In the rows, zero is written as 128.
One turn moves each row of this set onto another row. After a few examples, where does it send each row asked below?
Romu: [112 130 146 169 119 120  99  97 106  91 101 109 117 121 113 132 106 158
 122  95 109 121 127 131]
Rep: [109 137 111 152 129 118 126 132 153 137 100 105 129 118 123 103  97 121
 103 131 174 122 131 118]
fose: [148 135 148 119 129  89 120 102 167 116 131  95 150 140 127 112 112 169
 114 107 129 123 128 103]
Fazo: [122 129 142 161 144 105  99 140 116 122 140 131 129 135  98 127 144 132
 122  66  99 126 129 128]
dipa: [139 119 142 153 129  81 102 113 128 123 122 116 129 131 113 139 137 137
 112  70  88 140 124 110]
lilon: [150 143 175 144 133 117 122 100 110 105 122 103 132 143 114 129 106 177
 126  96 117 140 129 103]
Lezu: [129 140 152 171 147 131 109 122 137 113 133 128 121 147 101 141 144 154
 131  83 111 101 123 139]
rupom: [135  99 134 159 128  91 101 125 135 136 131 112 139 131  99 126 141 122
 113  81  95 148 122 113]
vumo: [137 136 146 178 137  97 132  90 132 129 107 104 122 131 115 158  93 141
 120  93 123 148 115 102]
Mes: [149 121 131 139 158 127 143 132 114 126 167 142 138 125 134 133 150 136
 113 147 141 148 126 124]
zutil: [146 127 163 162 125 120 114  98 159 120 140 106 124 156 109 147 140 154
 129 111 113 105 125 124]
Ridu: [124 120 104 172 141 129 150 114 130 125 169 135 135 117 130 116 113 130
 110 137 128 137 133 143]
vut: [117 154 133 129 140 106 111 117 121 115 126 140 106 143 107 153 125 133
 102  68 148  97 126 125]
Gafez: [127 143 146 146 124  84 118 109  99 113 100 123 115 119 121 141 140 153
 109  71 118 124 114  97]
Pog: [112 150 138 105 147 125 145 129 131 131 114 112 140 141 120 114 122 131
 117 119 181 126 136  90]
sefef: [126 148 138 115 141 106 108 138 113 128 120 108 143 114 140  99 130 131
 118 139 172 130 158 106]
fiko: [135 137 114 149 132 138 150 129 111 112 156 140 114 116 127 132 128 136
 116 155 163 136 140 103]
batan: [123 147 142 113 137 104 110 145 117 133 123 104 136 122 140  96 126 123
 119 137 169 130 151 109]
vup: [126 125 143 164 141 110  93 118 117 107 119 124 123 132 105 142 130 141
 122  69  90 131 129 134]
bek: [125 117 111 133 142 129 168 117 125 114 156 143 151 122 126 107 147 157
 107 120 127 132 121 113]
ruzud: [142 134 159 167 133 107 116  92 153 113 126 112 123 152 111 162 122 150
 124  96 102 121 122 115]
gesi: [117 134 133 128 120 140 104 130 119 128 121 107 117 133 117 101  98 118
 108 136 175 120 151 131]
tiri: [114 106 120 141 119 125 129 121 114 103 162 142 135 121 125 122 144 128
 101 157 128 128 132 132]
gunov: [147 138 163 159 140 122 105 113 129 106 128 124 120 152 104 145 127 164
 120  78 101 119 127 128]
fovi: [121 134 132 129 123 139 105 122 114 125 121 111 126 129 114 108  97 119
 105 140 178 124 160 125]
soru: [112 139 107 124 148 130 139 119 127 145  94 109 125 113 131 107 126 127
 119  99 177 115 133 116]
Repa: [129 126 100 145 126 130 159 121 125 113 139 134 120 107 130 129 139 141
 112 154 160 133 128  92]
keru: [119 140 103 129 147 131 138 109 123 143  96 112 127 109 129 109 121 129
 114 100 180 114 143 114]
diz: [126 117 119 145 155  83 107 100 148 138 121  91 142 115 130 135  98 116
 129  94 123 149 133 123]
bog: [132 116  98 154 132 122 159 111 128 134 150 149 118 117 128 137 149 129
  92 125 143 120 113 124]
kekan: [108 132 146 139 132 125  95 110 156  84 111 115 133 142 106 145 114 157
 114 125 138 101 123 134]
vef: [150 111 156 160 127  92  98 106 150 118 118 105 133 140 113 152 131 143
 115 105  95 143 119 108]
lek: [118 150 133 111 147 121 144 126 130 128 111 121 146 135 116 117 122 136
 110 120 185 128 141  83]
mume: [133 133  96 157 139 146 154 129 108 118 150 138 115 105 124 116 118 139
 116 133 156 140 139 113]
Dodob: [108 141 107 157 129 112 122 127 148 132 103 111 134 112 123 107  98 123
  99 135 176 121 142 114]
kapov: [125 119  96 145 113 123 146 123 116 111 147 127 124  99 132 109 129 136
 111 153 146 141 140 100]
Zom: [142 103 149 152 123  96 117  97 160 134 133  97 141 146 109 145 143 133
 125 107 103 135 120 104]
pagin: [147 124 163 163 126  86  88 127 107 116 107 111 120 122 116 150 118 139
 107 117 122 157 116 106]
bega: [155 118 138 126 157 106  77 144 110 133 120 120 124 121 110 132 122 128
 103  84 138 149 127 135]
golol: [125 125  99 137 137 133 154 128 102 112 149 132 131  99 131 107 131 139
 123 134 146 148 144 101]

Mes goes to bog
lek goes to Dodob
Now find these:
pagin goes to Gafez
Fazo goes to Lezu
Rep goes to batan
golol goes to mume
vef goes to dipa
fose goes to diz

One turn moves each row of this set onto another row. After a few examples, where does it send each row asked below?
dulo: [108 131 102 136 138 151 158 123  96 145 126 135 127 147 109 121 118 133]
tak: [107 128 110 113 148 128 147  73 144 146 115 122 103 141 128 138 125 121]
Gopo: [112 127 127 138 148 179 126  88 125  97 139 123 128 146 128 132 137 141]
pogem: [111 135  87 127 141 156 152  97 135 117 159 107 135 162 143 111  99 125]
digi: [114 159 117 130  99 128 150 105 182 121 109  92 119 157 121 153 119 110]
guran: [ 95 122  98 120 142 158 129  88 175 117 132  88 151 178 111 160  87 126]
tez: [122 106 130 130  94 152 130 113 124 109 130 139 117 152 101 152 145 144]
notos: [ 97 145 123 167 111 160 150 105 118 137 128 141 140 146  93 125 132 123]
keb: [133 143 123 128 108 114 125 110 125 128 136  87 152 165 111 137  81 139]
zoz: [ 86 128 102 130 130 148 128  86 183 129 125  82 151 179 110 150  97 122]
Zun: [131 111 118 121 105 154 137 104 108 111 116 142 116 159 120 150 138 151]
Gugav: [141 121 122 132 116 182 159  83 116 144 122 126 169 162 109 135 131 124]
tev: [124 124 140  99 118 131 127 108 150  99 130 106 145 160  82 170 113 108]
Guv: [110 160 116 131 104 125 152 106 178 118 105  88 116 149 121 148 121 115]
kigo: [118 104 115 104 145 161 157  83 145 128 139 122 118 135 101 182 112 126]
tigi: [103 141  99 159 101 165 164  78 155 134 142  96 154 163 125 122 122 119]
gid: [120 111 121 133  89 141 140 106 120 128 110 131 117 156 113 142 153 147]
vomur: [ 98  98 126 135 130 163 139 118 137 131 145  92 124 138 103 133 153 140]
Vosid: [ 99 137 101 132 146 141 154 125 103 131 134 115 113 143 106 118 110 143]
Geko: [126 100 121 118 125 153 149 119 122 158 144 109 149 151  96 116 137 120]
veva: [131 149  99 100 129 134 157 113 159 112 113  98 113 159 138 163  99 120]
tera: [131 147  98 101 131 139 161 112 153 106 110  93 114 150 133 165  99 127]
Fiz: [134 149 130 141  95 127 126  98 132 122 133  90 162 167 104 147  83 137]
mog: [114 122 113 144 123 182 163 118 105 130 139 137 146 144  85 156 115 133]
bezed: [136 139 122  91 131 125 138  88 127 106  99 110 142 172 120 158 107 117]
tuvap: [126 142 118 115 109 154 152 116 177  98 134  99 125 153 105 184 102 114]
pazil: [118 134 132 112 100 113 142  93 151 132  95  91 147 167  97 153 131 109]
pomoz: [127 131 135 132 133 162 125  96 125 123 148 141 150 156 109 107 128 113]
timu: [122 145 122 121 109 155 152 111 178  91 129  97 126 144 101 182 106 117]
lig: [110 141 114 120 135 172 120 125 155 148 122 117 134 197  93 142  90 138]
fen: [108 123 108 143 118 180 175 113 112 126 136 110 141 143  78 166 109 147]
reduz: [ 94 127  92 119 143 147 133  85 171 128 119  84 148 182 123 148  91 128]
Mib: [100 129 133 141 114 151 146  63 169 136 126 124 124 138  95 162 135 114]
dal: [110 151 115 126 129 173 124 113 155 151 109 116 139 201  99 140  94 137]
venif: [139 135 123 127 101 129 134 109 125 127 137  84 161 165 103 157  78 142]
meni: [107 141 116 126 123 175 127 121 159 156 114 110 140 197  88 147  97 137]
lorom: [ 94 162 123 172 111 160 151  89 123 121 122 125 135 147  96 127 122 133]
nukil: [109 110  97 133 117 175 164 110 151 122 176  91 149 153 103 144 107 123]
zuv: [115 116 114 143 123 180 160  81 122 136 108  96 140 152 128 144 151 148]

nukil goes to tigi
mog goes to notos
Now find these:
Geko goes to Gugav
Mib goes to tak
Fiz goes to keb
fen goes to lorom
Gopo goes to vomur
guran goes to zoz
tuvap goes to digi
tera goes to timu
bezed goes to tev
tez goes to gid
lig goes to meni

